Look-ups in named tables: a row name and a column name give one cell, copied from the table.

losegov.tsv
	diroser	zotutu	nonir	bavon	nabemaz
zizoke	29	22	22	28	50
kel	25	20	33	15	57
nosa	25	30	26	25	80

diroser of nosa is 25
bavon of kel is 15
zotutu of kel is 20
bavon of nosa is 25
nonir of zizoke is 22
zotutu of nosa is 30
diroser of kel is 25
diroser of zizoke is 29
nabemaz of zizoke is 50
bavon of zizoke is 28
zotutu of zizoke is 22
nonir of nosa is 26
nabemaz of nosa is 80
nonir of kel is 33
nabemaz of kel is 57

leb
fields: gepobif, vogeler, luv
barimag: [219, 118, 182]
girozu: [112, 156, 99]
refane: [203, 127, 167]
lavub: [87, 102, 158]
farebuk: [124, 106, 166]
zus: [80, 101, 157]
tet: [114, 140, 137]
gif: [132, 121, 142]
dedon: [143, 133, 168]
tige: [87, 102, 158]
zup: [96, 78, 190]
bip: [149, 122, 211]
vofal: [195, 123, 160]
veva: [88, 180, 47]

gepobif of tet = 114
vogeler of zup = 78
luv of dedon = 168
gepobif of bip = 149
luv of tet = 137
vogeler of vofal = 123
gepobif of veva = 88
luv of gif = 142
luv of veva = 47
vogeler of bip = 122
luv of lavub = 158
vogeler of dedon = 133
luv of zus = 157
gepobif of refane = 203

guteru
         fos  mobete  ruv  nos
rifur     65      66   62   67
zogezut   50      80   68   64
vanuler   85      79   29   49
fis       88      62   66   64
pumifu    72      66   59   61
deduzam   55      78   64   64
gasepe    48      71   64   60
sazala    53      80   51   77
mepugos   17      69   81   71

deduzam, ruv -> 64
fis, nos -> 64
pumifu, ruv -> 59
deduzam, mobete -> 78
gasepe, fos -> 48
sazala, mobete -> 80
zogezut, ruv -> 68
pumifu, fos -> 72
rifur, fos -> 65
gasepe, ruv -> 64
mepugos, nos -> 71
fis, ruv -> 66
pumifu, nos -> 61
pumifu, mobete -> 66
gasepe, nos -> 60
mepugos, ruv -> 81
sazala, fos -> 53
fis, fos -> 88

bal:
,pel,vusavek,vobenoz,sen,pofurop,nak,sug,bonu,palo
tamu,110,135,72,66,162,78,145,131,89
logit,95,153,104,146,117,159,172,97,92
lim,90,134,82,95,139,121,148,124,104
bopur,118,160,71,118,159,121,226,108,62
gezeto,91,134,72,76,154,104,148,134,101
fes,116,112,92,58,142,66,97,132,105
faripet,83,181,87,140,132,175,195,105,88
zukiza,128,112,98,95,134,81,132,111,91
nosar,135,102,112,107,115,86,116,104,97
tukugus,133,77,149,145,65,112,69,86,123

lim, nak -> 121
zukiza, pofurop -> 134
faripet, bonu -> 105
nosar, pel -> 135
bopur, pel -> 118
nosar, sen -> 107
tamu, pofurop -> 162
faripet, pel -> 83
tamu, sug -> 145
faripet, sen -> 140
tukugus, palo -> 123
gezeto, sug -> 148
fes, sen -> 58
bopur, sen -> 118
fes, nak -> 66
faripet, vobenoz -> 87
faripet, pofurop -> 132
Row with the largest pel: nosar

gizu =
	votig	poniso	bosonas	matifeb	ser
susoli	4.591	1.804	5.123	3.968	5.221
pip	4.400	2.382	5.053	4.461	4.252
zem	4.778	7.737	4.403	5.180	4.945
reg	4.562	4.324	4.817	4.617	4.910
kesune	4.729	9.523	4.187	5.780	4.003
tineme	4.645	5.335	4.695	4.876	4.636
nularo	4.501	3.567	4.909	4.692	3.984
zofup	4.555	5.730	4.647	5.038	4.400
pev	4.533	3.405	4.929	4.654	4.272
tuv	4.649	5.973	4.617	4.971	4.713
pum	4.899	6.143	4.597	4.881	4.578
ramove	4.497	5.572	4.666	5.055	4.220
kigi	4.640	4.882	4.750	4.749	4.561

zofup, ser -> 4.400
zofup, poniso -> 5.730
kesune, votig -> 4.729
reg, bosonas -> 4.817
ramove, poniso -> 5.572
tuv, bosonas -> 4.617
pum, bosonas -> 4.597
reg, ser -> 4.910
kigi, matifeb -> 4.749
susoli, poniso -> 1.804
pev, bosonas -> 4.929
nularo, bosonas -> 4.909
pum, votig -> 4.899

Table kod
        des  mebo  tig  karop  rer  tuni
kidigu   77   106    4    182  157   107
zaruku  226   173  104    134  237    98
pif     103   148  248    159  118    85

rer of kidigu is 157
rer of pif is 118
rer of zaruku is 237
tuni of zaruku is 98
des of zaruku is 226
mebo of kidigu is 106
tig of pif is 248
tuni of kidigu is 107
des of kidigu is 77
tig of zaruku is 104
tig of kidigu is 4
des of pif is 103
tuni of pif is 85
karop of zaruku is 134
karop of pif is 159
karop of kidigu is 182
mebo of zaruku is 173
mebo of pif is 148
Which row has the largest rer? zaruku

rav =
	tev	kebi
katilo	724	385
ruz	824	587
ges	918	731
matupuf	124	900
gur	769	349
redidef	653	368
nuka	834	463
lofo	415	359
bisifiz	108	864
sizim	75	880
rad	776	336
duvome	846	666

What is the tev of ges in rav? 918
What is the tev of duvome in rav? 846
What is the tev of rad in rav? 776
What is the tev of sizim in rav? 75
What is the tev of bisifiz in rav? 108
What is the tev of nuka in rav? 834
What is the tev of lofo in rav? 415
What is the kebi of bisifiz in rav? 864
What is the kebi of lofo in rav? 359
What is the tev of redidef in rav? 653
What is the tev of ruz in rav? 824
What is the kebi of ruz in rav? 587
What is the kebi of redidef in rav? 368
What is the kebi of sizim in rav? 880
What is the kebi of matupuf in rav? 900
What is the kebi of duvome in rav? 666
What is the kebi of rad in rav? 336
What is the kebi of ges in rav? 731
What is the kebi of nuka in rav? 463

damomur =
,lifida,lus,lemubur,burat
vib,-2.88,-2.52,-3.16,-1.42
mezan,0.04,0.53,1.61,-3.73
guk,-1.11,-1.74,-0.77,-3.95
valag,3.09,5.24,2.29,-2.49
kov,-5.93,-2.60,-5.17,2.38
pap,-2.38,-2.46,-2.32,-2.37
nefur,-4.19,-6.25,-3.47,-3.87

lifida of kov is -5.93
lus of nefur is -6.25
lus of mezan is 0.53
burat of valag is -2.49
burat of guk is -3.95
lifida of pap is -2.38
burat of mezan is -3.73
Which row has the largest lemubur? valag

gokeso =
cols = pebo, suf, nimumad, big, bubuteg, pugulat, kipe
dugiba: [863, 310, 351, 508, 383, 658, 702]
kal: [261, 505, 542, 291, 308, 430, 492]
lam: [214, 558, 714, 513, 766, 575, 337]
filediv: [966, 343, 130, 489, 70, 459, 760]
getidi: [536, 500, 494, 694, 595, 616, 448]
kobi: [571, 541, 576, 624, 665, 686, 423]

What is the pugulat of lam in gokeso?
575
What is the suf of kal in gokeso?
505
What is the bubuteg of lam in gokeso?
766
What is the pugulat of kobi in gokeso?
686
What is the big of getidi in gokeso?
694
What is the big of kobi in gokeso?
624
What is the big of lam in gokeso?
513

vevelas:
|  | deku | kezakom | funud |
|---|---|---|---|
| gen | 240 | 170 | 145 |
| virun | 37 | 81 | 139 |
| tul | 244 | 161 | 132 |
| mon | 175 | 191 | 148 |
| tinamob | 16 | 188 | 149 |

What is the kezakom of tul in vevelas? 161
What is the funud of mon in vevelas? 148
What is the kezakom of mon in vevelas? 191
What is the kezakom of tinamob in vevelas? 188
What is the deku of tul in vevelas? 244
What is the funud of tul in vevelas? 132
What is the deku of mon in vevelas? 175
Which row has the largest deku? tul

toko:
fields: rovaros, mivezup, zafu, favafi, dor, tev, rad, nop, fonam, zasu
pegap: [29.589, 92.195, 36.296, 32.033, 68.051, 67.956, 71.850, 13.613, 17.780, 5.563]
zak: [25.573, 17.873, 23.672, 27.243, 39.769, 18.157, 39.145, 33.095, 21.916, 36.368]
gupa: [31.987, 48.072, 29.153, 33.001, 34.320, 35.611, 39.188, 28.173, 41.634, 39.604]

zak, nop => 33.095
pegap, fonam => 17.780
pegap, favafi => 32.033
zak, tev => 18.157
zak, favafi => 27.243
zak, mivezup => 17.873
zak, fonam => 21.916
gupa, rad => 39.188
pegap, zasu => 5.563
pegap, nop => 13.613
gupa, zafu => 29.153
zak, zafu => 23.672
pegap, mivezup => 92.195
gupa, rovaros => 31.987
pegap, zafu => 36.296
pegap, dor => 68.051
gupa, mivezup => 48.072
gupa, tev => 35.611
zak, rad => 39.145
gupa, nop => 28.173

vazovas
cols = dubapev, zin
takosek: [216, 174]
losomo: [75, 90]
keba: [202, 173]
fasike: [215, 164]
nud: [67, 188]
fafa: [197, 172]
numatim: [114, 69]
fil: [126, 198]
zerobut: [149, 46]
kul: [88, 74]
susetiz: [128, 44]
nez: [154, 40]

zin of keba is 173
dubapev of nez is 154
dubapev of fafa is 197
zin of nud is 188
dubapev of takosek is 216
zin of susetiz is 44
zin of losomo is 90
zin of zerobut is 46
zin of fasike is 164
zin of takosek is 174
dubapev of zerobut is 149
Which row has the largest zin? fil

gopi:
,piv,gavidil,kat
zokofup,60,73,61
kosa,74,60,41
dap,63,59,94
lafemo,62,65,24
komeva,93,65,56
bisud,67,56,58
tuk,22,70,59

kosa, kat: 41
tuk, kat: 59
zokofup, piv: 60
dap, gavidil: 59
lafemo, piv: 62
komeva, gavidil: 65
bisud, gavidil: 56
dap, piv: 63
dap, kat: 94
bisud, kat: 58
tuk, piv: 22
lafemo, kat: 24
komeva, piv: 93
bisud, piv: 67
zokofup, kat: 61
zokofup, gavidil: 73
komeva, kat: 56
Which row has the largest gavidil? zokofup

lenafe =
         bitisit  vute  kegeg
moru         345   408    369
dotogus        0   371    534
gefami       848   315    367
tafir        397   373    495
talip       -416   205    220
zap          371   389    114
mekup        -45   353   -302
tipud       -506   254    211
fodireb      -64   332    676
tase         317   360    394
luvel        894   398    176

What is the vute of luvel in lenafe?
398
What is the kegeg of tase in lenafe?
394
What is the vute of moru in lenafe?
408
What is the bitisit of tafir in lenafe?
397
What is the vute of gefami in lenafe?
315
What is the bitisit of talip in lenafe?
-416
What is the bitisit of dotogus in lenafe?
0
What is the vute of talip in lenafe?
205
What is the bitisit of mekup in lenafe?
-45
What is the kegeg of moru in lenafe?
369
What is the kegeg of fodireb in lenafe?
676
What is the vute of tafir in lenafe?
373

